Rows are one point carried round by a steady rotation, each followed by how many steps it has turned.
The counts run from 0 to 223.
[133 142 123 113  93 136  93 175  99 117 135 112 146 106  95 158 180 143
  79 156 120 103 101 161 141 112 174 125 156 136 142  94 158 164 102 124] => 59
[148 142  87 114 142 111 123 129  96 106 104 150 117 118  75 164 146 105
 102 164  99 123 112 174 133  95 136 105 137 119 164  62 138 152 121 139] => 181
[119 168 104 151 129 124 144 119 105  98 107 138 145 114 155 114 181  89
  90 135 146 119  94 155 148  65 127 119  99 114 159  66 123 116 113 129] => 155
[155 167 119 114 145 122 126 153 116 105  89 160 111 109 114 123 150 104
 101 154 115 125  90 137 114  64 108 118 118 121 175  57 144 129 140 119] => 100
[135 186 116 111 126 128 119 103 126 154  98 116 137  93 151  92 168 114
 112 127 121 153 117 149 145  74 122  99 127 128 159  50 151 107 129 132] => 28
[128 122  85 117 137 159 120 121 111  69  96 122 182 116 123 121 172 111
 106 159 130 127 103 145 117  98 174 133 169 135 129 103 149 166 108  90] => 78
[146 144  95 136 144 128 128 126 125 102  92 168 110 108 149 113 138 135
 118  90 132 127 106 151 103  62 179  98 139 149 159  68 136 114 116 122] => 165
[125 140 151 106 139 110 102 184 107 103  96 121  91 117 112 125 166 134
  90 136  86 127 127 155 137  85 153 102 153 131 173  86 166 152 149 116] => 185
[128 114 132 113 121 133 119 145 100  64 107 108 142 123 167 113 195 131
  76 140 126 148 101 141 137  93 168 128 181 130 150 123 143 168 128 113] => 76
[142 128 112 112  64 146 108 128  98  91  92 111 170 113 134 153 145 135
 106 140 157 131  97 143 136  75 149 138 117 144 152 101 168 164  98 127] => 143
[111 153 117 112 147 146 130 124 102  84 101  84 171 131 101 143 140 105
 141 148 115 117 129 165 138  66 153 109 135 113 141 101 186 159 136 124] => 6
[133 140  91 123 107 150 123  89  83  88 126  66 164 124 146 139 143 129
 120 159 137 136  97 163 115  89 149 110 153 147 161 126 131 184 121 130] => 134
[135 136 103  92 129 125  88 136 106  85 101  97 156 132 145 102 128 116
 116 164 136 142 104 126 129  55 113 101 145 157 145  75 164 132 128 160] => 201
[131 167 129 124 127 146 135 140 113 139 103 150 136  92 116 117 189 141
 106 101 101 120 115 180 124  96 188 118 138 120 146  78 165 118 104  93] => 168
[166 142 100 130 124 149 148 137 104  61 109 145 154 102 138 141 136 139
  93 131 151 126  83 145 100  85 179 129 139 124 149 109 145 174 130 103] => 161
[144 168  90 116 112 133 101 129 121 140 111 143 127  79 143  99 178 136
  80 133 131 133  97 129 110 108 158 124 162 150 166  59 127 127 105  94] => 222
[119 144  97 118 157 129 124  91 103 103 101  92 127 135 150 103 135 117
 144 136  94 145 126 178 116  64 141  75 157 152 168  88 142 134 133 136] => 192
[125 136 104 117  92 120  94 158  90 106 138 125 120 120 145 125 153 161
  67 134 120 125 101 170 135 104 178  93 148 159 148  81 151 132  91 148] => 57
[142 173  90 119  93 145 114 133 112 127 113 141 145  82 144 101 153 149
  86 135 135 126 101 141 106 113 165 120 135 157 154  68 140 129  89  79] => 223
[100 132 109 129 117 129 118 119 109 107 112  95 112  99 136 146 173 140
  93 100 111 137 152 170 158 104 200 105 162 127 163 101 137 169 118 113] => 67
[152 145  82 138 120 122 110 105 100 144 144 120 110 112 124 152 168 122
 103 141 126 131  87 166 127  81 146  96 162 141 166  75 104 138 107 169] => 54
[117 162  82 108 125 131  87 132 107 125 120  98 134  98  82 134 136 139
 102 149 102 119 145 155 127 122 169 104 158 144 162  71 159 167 110  78] => 123
[156 197 109 105 127 152 140 128 100 109 133  99 182  96 122 118 142 123
 106 169 152 125  95 140 124  95 123 123 119 110 137  81 173 154 129 122] => 33
[151 174 120 133  86 123 128 133  96 124 115 118 107  96 131 157 130 140
 121 122 128 114  87 155 106  54 130 107 104 141 193  98 146 161 127 128] => 44
[137 154  94 139 130 121  93 129  98 139 145 121 117 117 122 132 178 120
  97 145 120 114  89 167 130  91 149  90 156 153 154  52 109 120  93 158] => 55
[125 135 152  90 116 134 119 157  97  95  96  96 141 110 104 154 169 143
 104 127 108 140 139 164 152  86 170 110 147 114 153 113 192 170 143 123] => 4
[145 162  87 100 122 164 125  80 120 126  78 112 175  96 116 123 138 121
 145 136 126 146 120 148 106  77 150 122 140 132 147  78 165 147 122  95] => 24
[164 151  79 138 112 133 131  96  89 122 140 113 125 111 133 153 146 140
 111 136 126 125  88 184 113  85 154  93 146 144 162  91 114 159 104 168] => 53
[129 140 152 101 109 141 126 133 123 118  76 137 157  92 121 133 202 130
 103 116 125 144 130 156 155  89 163 137 141 113 141  88 191 139 125 104] => 86
[ 92 146 100 140 111 138 132  97  95 106 105  97 153 116 114 152 177 113
 110 142 110 118 131 190 148 101 165 112 127 118 150  93 144 156  98  90] => 69
[124 144 117  96 137 137  93 146 114  86  79 111 149 114 158  79 143 132
 111 138 127 144 118 119 114  73 143 116 160 160 153  82 172 129 138  95] => 20
[138 142 111  98 129 135  94 132 101 108  96 103 169 136 114 121 148 101
 116 179 128 135  98 138 124  64 103 119 143 146 144  77 157 135 131 153] => 200
[134 138  76 133 131 134  97  80 105 125 121  98 144 121 126 134 174  99
 121 159 129 138  91 142 124  75 131 113 168 154 160  81 102 161 112 138] => 136
[147 155  99 137 106 125 164  84  98 106  97 129 145  94 137 157 166 111
  94 125 149 140 103 171 153  88 147 126 115  93 170  87 123 164 110 130] => 153
[168 159 143 124 115 150 157 131  93 114 110 133 137 107 112 160 169 136
 118 124 124 128  90 190 130  71 157 115 129 101 151 103 169 149 138 152] => 171
